Here are some points, each followed by its number:
[ 40 -57  53   4   2  14 -11 -62  39   5  44  16  30 -48  -2 -49 -29 -45 -48   7 -30  54 -10 -50   6   9 -28 -41  20 -37  55 -60] 0
[-35  16 -71  -6  31 -31 -26 -27 -22 -58 -28   6   9  53   0  34 -18  17  12 -43 -25 -46  -1  47 -20  31  -1  58 -19 -20 -15  15] 1
[ 27 -43  37  50  25 -17  21 -41  -5 -52   2 -17  -8 -36  24 -86   3 -23 -11 -13   2  36  14 -38  51   7 -10 -15  -6  -2 -10 -24] 2
[ 28  33 -20  11  46   0  51  60 -67 -93 -62 -39 -95  22 101  12 -27  27  49 -49  22 -20  40 -28  95   3  69  67  27  62 -66  60] 3
[-28  48 -50 -34  54   4 -36  32 -27 -12 -40  -4 -26  70 -21  46  11   2   9 -15 -39 -77 -38  49 -17  50 -50  44  23 -57 -23 -20] 4
[ 37 -15  38 -22  -6   8 -17   2  -1  33 -10 -12 -28 -18  -3 -25 -34   6 -18   3 -13  50 -11 -12  31 -18 -26 -18  37   1  -1  -7] 5
[  4 -48  36  51 -36  11 -13 -77  36  17  40  58  53 -55 -52 -77 -15 -35 -71  33  37  44   0 -53   2  14 -32 -32 -13 -52 -37 -75] 6
[  38 -101   35  -36  -74   14  -17  -53   83    9  111   37   47  -65  -18   33  -31  -98  -35   15    5   57   46  -78  -18  -42   36  -47  -43  -30   55   29] 7
[ 25 -64  52 -42  42  61  -4 -17  25   5  31  20  51  43 -14 -56  74 -62  -4  51 -89 -11 -44   4 -66  21 -31 -38  26   4  38 -73] 8
[   3   76  -53   -4   65    0   45   65 -112  -24  -78   -7 -127   29   66   71  -84   32   20  -27   50  -66   -7  -29   87   42   51   79   42  -12  -66   33] 9
[ -52   54 -116  -29   59  -45  -56  -13  -70  -68  -66    8  -74   82    9   69  -68    7   -3 -101  -38 -104  -28   69   -7   72   -5   78   26  -69  -38  -12] 10
[ -7 -18   7  22  11   4 -25 -40  19 -38   5   6  24  -4 -18 -39  11 -35 -34  -2  -9   3  -2   1   8  24 -33  -3  -4 -43   3 -38] 11
[ 16 -20  34   8 -67  77 -25 -55  58  56  55  82  59 -51 -73 -19 -42 -19 -71  59  80  21   1 -62 -16 -15  -1 -28   3  24 -66 -48] 12
[ 70 -23  42 -57   4  30 -52 -32 -26  52 -25  14 -49  -8 -30 -50 -74  -9 -52 -37 -30  69 -50 -23  30  17 -62 -12  80 -41 -13 -47] 13
[-32  45 -71 -35  41 -16 -54   3 -40 -28 -41  16 -27  76 -12  53 -37  15  -1 -57 -34 -69 -38  58 -26  55 -34  55  27 -60 -38 -13] 14
[-40  18 -69 -11  20 -17 -37 -51 -25 -23 -21  36  28  46 -35  28 -19  12 -11 -37 -31 -44 -29  55 -50  48 -30  45 -16 -38 -40 -12] 15
[  8  23 -27 -71  10  12 -67 -17 -34  10 -46  21   0  41 -30  21 -27   2 -30 -36 -57 -15 -49  48 -31  29 -49  34  43 -47 -49 -11] 16
[ 19  11 -21   1  33 -16  33  46 -54 -71 -47 -47 -52  21  69  -5   9  19  46 -41  14  -8  37  -7  59 -16  43  54  -5  50 -32  53] 17
[-85  36  -4  90 -76 -83  80  62  26  45  29 -54  23 -48  20  50  84  76  73  39  52   6  59  52 -39 -93  51 -61 -87  52 108  61] 18
[-14 -19  14   3  10   7  23   7  18  -7  17  -3  40  19  12 -21  76 -14  34  14 -50 -10  -4  32 -66 -12   2 -27 -15  27  98 -20] 19
[-27  21 -37  -9  27  -2 -32  -6 -18 -16 -19  25   3  52 -21  18  -5  -1 -12 -19 -26 -44 -39  37 -22  47 -42  26  12 -47 -38 -37] 20
[-45  63 -63 -22 -10 -27 -29   7 -32   8 -42   8  16  35 -13  54  15  34  20 -44 -29 -46 -19  80 -64  11 -10  34 -10 -30   8  24] 21
[-40  53 -87 -39  55 -23 -57   8 -53 -41 -56   9 -48  82  -7  67 -35   8  -3 -67 -36 -88 -41  66 -21  58 -28  63  29 -68 -37 -12] 22
[-15  38 -21 -69   4  24 -57   3 -31  26 -41  23  27  52 -45  23  29  -4 -19  -3 -51 -39 -59  59 -56  41 -55  24  25 -46 -81 -14] 23
[ 46 -16  49   9  21  -4  17  -9  12   1   6 -28   9 -32  39 -55 -13  14  22   7 -24  54  11 -28  32 -15   3 -16  18  30  33  -2] 24
New points follow, each followed by the numbers of its five nearest points above by angle, seen from the average point of the numbered points, nearest first.
[ 26 -51  48 -32  11  67 -10 -28  34  22  35  36  49  15 -29 -45  38 -48 -23  54 -37  -3 -33 -16 -51  12 -21 -34  23  12  11 -62] 8 0 12 6 19
[ 51   7   6 -61  79  43 -29   4 -20 -41 -43 -35 -70  47  19 -27 -33 -27   4 -47 -60   9 -29   9  41  41 -40  35  82  36  40  -5] 13 3 5 17 9
[-54  76 -53  76 -20 -65  64  50 -26 -27 -30 -42 -23 -11  67  32  39  67 100 -60  41 -23  58  48 -11 -37  67  23 -60  53 113  72] 18 17 3 21 19
[ 30 -14  39 -11 -28  72 -19 -33  32  55  26  57  32 -26 -41 -29 -41   3 -54  36  55  27 -12 -42   5   5 -20 -20  30  10 -28 -46] 12 6 0 5 7
[ 38 -60  25 -42 -31  21 -20 -33  47  15  65  24   8 -33 -17  19 -38 -70 -27   3  -4  41  16 -57  -5 -13   8 -23  -6 -24  42  10] 7 0 12 6 5
[  6 -39  36  57 -18   5 -11 -70  25   8  30  45  42 -51 -46 -81  -9 -32 -63  20  32  43  -6 -46  13  17 -46 -34 -13 -57 -35 -70] 6 11 0 12 2
[ 22 -12  27  16 -40  40  13 -11  34  39  29  27  26 -44 -18 -17 -19  11 -14  41  69  20  18 -49   7 -28  24 -18  -3  56 -20  -4] 12 6 7 24 5
[  2   8   8 -68 -19  52 -47   2 -13  46  -4  25  35  24 -49  -1  36 -31 -48  26 -28 -22 -52  21 -59  15 -50  -7  21 -27 -58 -19] 23 16 8 12 20
[-48  37 -55  -4   5 -40 -20  15 -25  -7 -22  -7 -25  36 -11  52  -7  26  13 -30 -11 -47 -11  56 -31  11  -2  16  -6 -26 -17  13] 21 1 22 14 10
[  0  -4  -2 -58 -21  19 -45 -14   6  22   7  30  35  17 -39  25   9 -32 -25   5 -33 -10 -27  18 -42  17 -26   3   3 -41 -41   0] 23 16 12 8 7
[-29  15 -25  37 -40 -44  34  36  17 -26  15   4   0 -27  58  54   4  32  57 -14  35   6  71   1   2 -55  67  12 -48  25  90  62] 18 17 19 3 24
[ 75 -58  75 -15  30  13 -18 -75  14 -16  15 -23  -6 -57  28 -92 -43 -50 -38  -4 -78  74 -21 -41  19   6 -29 -33  53 -29  58 -53] 0 24 2 5 13
